Some points, one per row:
(-1.04, 0.19, 0.09, 0.77, -0.75, -0.50, -0.64, 0.38, -0.48, -0.10,
 0.52, -0.02)
(0.54, -1.35, 1.71, -0.51, 1.03, 0.09, 2.06, -0.02, 0.13, 0.27,
 0.51, -0.07)
(-0.39, 0.59, -3.69, -0.81, -0.28, 1.06, 0.89, 0.27, 0.00, 1.47,
 -0.74, 0.04)
(-1.02, 0.10, -0.56, 0.99, -2.35, -0.36, -0.34, -0.21, 0.73, 1.27,
 1.11, -0.38)
(-0.33, 0.57, -0.49, 0.14, 0.14, 1.01, 0.21, 0.86, -0.19, 0.32,
 -0.11, 0.78)
(-0.62, 0.09, -0.02, 0.63, -1.41, 0.81, -1.17, 0.00, 1.17, 0.55,
 1.19, -0.23)
(1.48, -0.92, -0.35, -2.13, 0.10, -1.85, 0.89, -2.38, 0.61, 0.40,
 -1.24, -1.85)
(-0.71, 0.44, 0.28, 0.85, 0.62, 2.77, 0.10, 2.87, -0.82, 0.44,
 -1.90, 1.59)
(-1.52, -1.56, 1.55, -0.73, 2.27, -1.51, -0.44, -0.44, -0.71, -2.11,
 0.05, -0.36)
(-0.60, 0.14, -0.42, -1.68, 0.40, 0.28, 1.30, 1.88, -0.92, 0.88,
 -1.10, 0.11)
(1.43, 0.31, -0.21, -0.84, -1.21, -1.09, -0.35, -1.32, 0.52, 0.40,
 0.52, -1.15)
(-0.58, -0.13, -0.07, 0.41, -0.81, 1.06, -1.20, -0.05, 1.21, 0.30,
 0.93, -0.10)
(-0.26, 0.55, -0.71, 1.08, 0.77, 1.75, -0.13, 0.23, 0.17, -0.28,
 -0.14, 1.16)
(1.22, -0.02, 0.12, -1.16, 0.07, -0.05, 0.05, -0.39, 0.25, 0.13,
 -0.80, -1.00)
12 more points follow, each with its number after it:
(2.29, -0.11, 0.22, -0.75, -1.07, -1.01, -0.70, -1.85, 0.76, 0.16,
 -0.35, -1.65) 0
(-0.61, -0.58, -1.21, 0.00, -0.01, 0.42, 0.54, -0.72, 0.59, 0.16,
 -0.39, 0.28) 1
(1.54, 0.56, 0.22, -0.34, -0.16, 0.09, -0.48, -0.88, 0.55, -0.27,
 -0.17, -1.25) 2
(-1.17, -0.36, -0.24, 1.49, 2.55, -0.30, -0.81, 0.85, -0.95, -1.43,
 -0.82, 2.31) 3
(-0.22, 0.53, 0.38, 0.83, -2.16, -0.69, -0.24, -0.32, 0.05, 0.02,
 0.92, 0.26) 4
(1.75, -0.65, -0.23, -1.62, -0.48, -1.76, 0.33, -2.19, 0.55, 0.41,
 -0.92, -1.79) 5
(0.97, -0.04, 0.02, -0.32, -0.62, -1.64, -0.73, -0.86, 0.03, -0.02,
 -0.02, -0.49) 6
(-0.48, 0.51, 0.38, 0.63, 0.80, -1.24, -1.57, 0.89, -0.62, -1.05,
 0.97, 1.27) 7
(-0.20, 0.54, 0.06, -1.45, -0.36, -1.10, -0.22, 1.15, -0.50, 0.41,
 1.01, 0.25) 8
(-1.05, 0.46, -1.40, 2.02, 0.51, 1.01, 1.32, 0.30, -0.59, 0.28,
 -1.37, 1.08) 9
(2.03, -0.33, -0.15, -0.95, -1.41, -1.77, -0.32, -1.94, 0.45, 0.53,
 -0.53, -1.67) 10
(2.46, 0.05, 0.46, -0.63, -0.85, -0.58, -0.99, -1.78, 0.92, -0.09,
 -0.22, -1.67) 11
Which of these numbered points is nearest to each point below, looking only along the 4 directions in which the first points spread most? Its number follows each.
(-0.87, -0.77, 2.00, 1.23, 0.26, -0.40, -0.18, 0.23, -0.77, -0.66,
 0.67, 0.45) > 7
(-0.90, -0.02, 0.01, 1.12, 1.78, 0.86, -0.58, 1.62, -0.85, -0.74,
 -1.10, 1.97) > 3
(-0.77, -0.24, 0.82, -0.02, 1.06, 0.93, -0.37, 1.58, -0.74, -0.61,
 -0.83, 0.61) > 3
(-0.62, 0.16, 0.10, 1.16, -1.37, 1.28, -1.39, 0.14, 1.20, 0.45,
 1.09, 0.07) > 4
(-0.80, 0.57, -0.24, 1.24, 0.43, 2.12, 0.53, 1.84, -0.60, 0.42,
 -1.43, 1.32) > 9
(0.05, 1.65, -0.03, 1.37, -1.32, 1.15, -0.63, 0.49, 0.36, 0.34,
 1.29, 0.47) > 4
(1.89, -0.44, -0.24, -1.09, -1.39, -1.93, -0.13, -1.99, 0.44, 0.60,
 -0.67, -1.65) > 10
Now 12 new points, numbered from 0 again:
(2.46, 0.05, 0.48, -0.65, -0.83, -0.62, -1.01, -1.79, 0.91, -0.10,
 -0.19, -1.68) 0
(-0.14, 0.50, 1.02, 0.37, -1.24, 0.49, 0.76, 1.57, -0.60, 1.14,
 0.50, 0.32) 1
(-0.71, -0.49, -0.70, -0.73, 1.23, -1.46, -0.28, -0.19, -0.18, -0.63,
 0.42, 0.30) 2
(-0.70, 0.06, -0.14, 0.22, 1.45, -1.68, -0.87, 0.59, -0.85, -1.10,
 0.41, 1.19) 3
(0.15, -0.60, 0.71, 0.35, 1.01, 0.75, 1.33, 0.11, -0.03, 0.09,
 0.09, 0.47) 4
(-0.34, 0.52, -0.75, 1.34, 1.03, 2.01, 0.02, 0.32, 0.10, -0.38,
 -0.50, 1.22) 5
(-0.26, 0.44, -0.89, 1.68, 0.31, 2.01, 0.30, 0.16, 0.14, -0.27,
 -1.00, 1.49) 6
(2.10, -0.35, 0.26, -1.35, 0.15, -0.59, -0.10, -1.97, 0.94, -0.19,
 -0.92, -1.85) 7
(-1.14, -1.15, -1.35, -0.79, 0.48, -0.28, 0.65, -0.86, 0.69, 0.37,
 -0.15, -0.55) 8
(-0.87, 0.63, -0.01, 1.20, -1.83, -0.43, 1.05, 0.46, -0.53, 0.80,
 0.57, -0.06) 9
(-0.99, -0.52, -0.91, -0.68, -1.27, -0.94, 0.14, -0.90, 0.94, 1.03,
 1.26, -0.68) 10
(-0.43, 1.38, -0.79, 1.27, -1.60, -0.15, 0.61, 0.11, -0.14, 0.89,
 0.86, 0.18) 11
Which of these numbered points is nearest to each point below, looking only along the 4 directions in which the first points spread most? Its number follows each.
(0.64, 0.22, -0.48, 0.30, -0.04, 0.41, -0.23, -0.61, 0.28, 0.01,
 -0.26, 0.07) > 9
(-1.97, -1.18, 1.94, 1.27, 1.36, -0.59, -0.87, 0.17, -0.79, -1.71,
 -0.22, 0.67) > 3
(2.16, -0.23, -0.12, -0.69, -1.54, -1.66, -0.48, -1.77, 0.38, 0.45,
 -0.66, -1.72) > 0
(-1.02, 0.81, -1.05, 2.26, 0.00, 1.20, 1.14, 0.35, -0.36, 0.45,
 -0.87, 1.08) > 6
(1.77, -0.68, 0.16, -2.12, 1.28, -0.72, 0.62, -2.23, 0.91, -0.36,
 -1.37, -2.05) > 7
(0.11, 0.97, -0.11, -0.13, -0.23, 1.12, -0.27, 0.96, 0.04, 0.20,
 0.54, 0.33) > 1
(-2.43, -0.93, 1.47, 1.81, 0.29, -1.81, 0.24, 0.19, -1.40, -0.96,
 -0.56, 0.14) > 3
